In the data rows, 128 means zero.
Here are some points:
[182  37  55 110  56  74  93  55 140 127 128 128 128 129 129 128]
[110 146 182  92 201 129 129 201 151 127 128 128 128 129 129 128]
[164  74  73 146  56 110 111  55 255 199 255 182 128 184 183 182]
[164  74  73 146  56 110 111  55 184 145 147 146 128 129 147 146]
[ 91 165 146  92 201  92 147 182  73 109  92 110 128 111 111 110]
[182  56  55 128  56  74 111  55  84 109  92 110 128 129 111 110]
[164  56  55 128  56  74  93  55  84 109  92 110 128 111 111 110]
[146 110  91 146  92 129 129  92  73 109  92 110 128 111 111 110]
[110 146 128 110 165 110 129 164 173 145 147 146 128 129 147 146]
[164  92 109 146  74 165 111  74 162 145 147 146 128 129 129 128]
[ 91 183 200  92 219 147 129 219 255 163 201 164 128 148 165 164]
[164  92  73 165  56 110 129  55  95 109  92 110 128 129 129 110]
[110 146 146 110 165 110 129 164  73 109  92 110 128 111 111 110]
[110 146 109 128 146  92 147 128  39 109  92 110 128 111 111 110]
[128 146 164 110 165 129 111 182 184 145 147 146 128 129 147 146]
[128 128 128 128 146 110 129 128  73 109  92 110 128 111 111 110]
[146 110  91 146  74 129 129  74 117 109 110 128 128 129 129 128]
[128 146 146 110 165 129 129 182 151 127 128 128 128 129 129 128]
[ 55 201 182 110 201 147 147 201  84 109  92 110 128 111 111 110]
[164  74  91 146  56 129 111  55 162 127 128 128 128 129 129 128]
[128 110 128 128 110 129 129 110  84 109  92 110 128 111 111 110]
[146 128 164 110 146 147 111 164 195 145 165 146 128 148 147 146]
[ 55 201 200 146 201 183 165 201  84 109  92 110 128 111 111 110]
[164  92  91 146  56 147 111  55  84 109  92 110 128 129 129 110]
[ 91 201 218 110 201 165 147 201  73 109  92 110 128 111 111 110]
20 more points follow, each with its number after it:
[ 91 183 164  92 201 110 147 201 117 109 110 128 128 129 129 128] 0
[146  92  73 165  56 110 129  55  39 109  92 110 128 111 111 110] 1
[ 73 201 200 110 201 165 147 201  73 109  92 110 128 111 111 110] 2
[128 128 109 128 128 110 129 110  84 109  92 110 128 129 111 110] 3
[ 91 165 182  92 219 129 129 219  62 109  92 110 128 111 111 110] 4
[128 128 109 128 110 129 129 110  73 109  92 110 128 111 111 110] 5
[146 128 218  92 183 183  93 219 255 218 255 182 128 184 183 182] 6
[164  56  37 110  56  56  93  55  50 109  92 110 128 111 111 110] 7
[164  92 128 146  92 165 111 110 140 127 128 128 128 129 129 128] 8
[146 110  55 165  74 110 129  55 206 163 183 164 128 148 147 146] 9
[ 91 201 200 110 201 165 147 219 229 163 201 164 128 148 147 164] 10
[128 128 109 128 110 110 147  92  73 109  92 110 128 111 111 110] 11
[ 73 201 200 128 219 165 165 219 128 127 110 128 128 129 129 128] 12
[146 110 109 146  74 147 111  92 184 145 147 146 128 129 147 146] 13
[146  92  73 165  56 129 129  55 106 109 110 110 128 129 129 128] 14
[ 55 201 200 183 201 183 201 201  84 109  92 110 128 111 111 110] 15
[ 73 219 200 128 219 165 165 201  50  90  74 110 128 111 111 110] 16
[164  56  73 146  56 110 111  55 195 145 165 146 128 148 147 146] 17
[110 128  55 146  92  74 147  55  39  90  92 110 128 111  93  91] 18
[182  56  55 128  56  74 111  74 140 127 128 128 128 129 129 128] 19
Which three of these numbered points are nearest to each point below, ignoring the 3 directions in which the first points spread most? Their numbers follow each, nearest first.
[146 110 128 146  92 147 129 110 255 181 219 182 128 148 165 164] > 10 11 1
[146 128 164 110 165 147 111 182  84 109  92 110 128 111 111 110] > 8 4 19
[146  92  73 165  56 129 129  55 106 109 110 110 128 129 129 128] > 14 17 12
[ 91 183 182  92 219 110 147 201  39  90  74 110 128 111 111 110] > 16 2 0
[146  92  55 165  56 110 129  55 173 145 147 146 128 129 147 146] > 9 14 12
[128 146 146 110 165 129 129 164  62 109  92 110 128 111 111 110] > 4 2 5
[128 110  91 146  92 110 147  55  62 109  92 110 128 111 111 110] > 11 1 16
[146 128 182 110 165 165 111 182 255 236 255 164 164 220 183 200] > 6 4 2
[ 55 201 218 165 219 183 183 201  84 109  92 110 128 111 111 110] > 15 17 12
[128 110 109 146 110 129 129  92 173 145 147 146 128 129 147 146] > 17 12 14
[146  92  55 165  56 110 129  55 140 127 128 128 128 129 129 128] > 14 9 12
